[-0.12 0.52 -2.12 -0.10 -0.12]
[0.38 5.79 0.81 3.11 0.38]
[-0.74 0.83 -2.03 -2.23 -0.74]
[-1.71 -0.21 -1.67 5.01 -1.71]
[-2.90 1.59 -0.11 1.95 -2.90]
|
[-0.12 3.11 -2.03 -0.21 -2.90]

[1.13 1.37 3.13 2.23]
[-0.15 -3.32 -2.09 -2.78]
[0.50 4.39 0.46 4.47]
|
[2.23 -2.09 4.39]

[-2.41 -2.00 -2.75 -1.82]
[4.36 3.40 5.02 2.29]
[4.43 3.46 5.14 2.30]
|
[-1.82 5.02 3.46]

[-1.93 1.95 3.85 4.53 -1.84]
[-0.96 0.83 3.38 -1.34 -0.35]
[-1.79 -1.90 4.53 2.27 -1.29]
[-3.76 2.87 2.53 2.03 -0.22]
[-2.17 2.24 1.92 -1.15 -0.29]
|
[-1.84 -1.34 4.53 2.87 -2.17]

[4.37 3.57]
[4.52 4.26]
[2.77 3.74]
[1.89 3.20]
|
[3.57 4.52]

[3.65 4.73]
[4.63 4.61]
|
[4.73 4.63]

[-4.26 -0.20]
[1.92 -3.36]
[-1.22 5.38]
[-0.76 5.16]
|
[-0.20 1.92]

[5.01 -1.20 -1.36]
[2.71 -1.30 1.58]
[4.50 -0.85 -2.27]
|
[-1.36 -1.30 4.50]

[2.11 3.02 -4.37]
[0.92 2.04 -4.88]
|
[-4.37 2.04]
---
[-4.15 -0.10 -1.68]
[-5.57 -5.65 -2.07]
[0.89 2.22 -1.91]
[-0.15 1.41 -1.24]
|
[-5.57 -5.65 -2.07]
[0.89 2.22 -1.91]

[-3.14 -3.29 -3.20 -2.55]
[2.43 3.53 3.68 1.83]
[4.41 3.14 3.11 4.56]
[-4.80 -4.67 -4.74 -3.78]
[4.78 2.00 -3.17 0.51]
|
[2.43 3.53 3.68]
[4.41 3.14 3.11]

[0.09 0.37 3.35 -1.49 -0.14]
[-0.30 -1.04 2.83 -1.96 -0.94]
[-0.18 -0.73 4.68 -2.76 -0.87]
[0.69 2.68 -0.60 2.49 1.88]
|
[-0.30 -1.04 2.83]
[-0.18 -0.73 4.68]

[-3.67 -3.60 -4.30 -3.09]
[-4.08 -3.84 -4.05 -2.69]
[-3.74 -3.65 -4.15 -3.21]
[-3.93 -4.07 -4.09 -2.60]
[-4.18 -4.23 -3.51 -2.71]
|
[-4.08 -3.84 -4.05]
[-3.74 -3.65 -4.15]

[3.60 -3.16 -0.99 -1.06]
[1.62 1.20 -3.52 -2.68]
[3.43 -1.36 -4.78 1.94]
[-0.83 -1.20 -2.96 3.63]
[2.69 -0.94 -5.16 0.65]
|
[1.62 1.20 -3.52]
[3.43 -1.36 -4.78]

[-2.74 0.11 -0.30 -0.10 0.75]
[-2.53 -2.30 -2.50 -2.44 -2.39]
[5.19 1.80 2.39 2.05 1.01]
[5.28 1.80 2.38 2.06 0.98]
|
[-2.53 -2.30 -2.50]
[5.19 1.80 2.39]

[-3.68 -4.34 -3.35]
[-3.89 -4.30 -3.24]
[3.82 4.31 1.02]
[-4.55 4.66 -4.53]
[-3.77 -4.25 -3.01]
|
[-3.89 -4.30 -3.24]
[3.82 4.31 1.02]

[4.81 3.16 -1.78 -0.61 -0.53]
[-1.45 0.28 0.49 2.41 2.15]
[-1.45 1.44 0.48 -0.74 2.39]
|
[-1.45 0.28 0.49]
[-1.45 1.44 0.48]
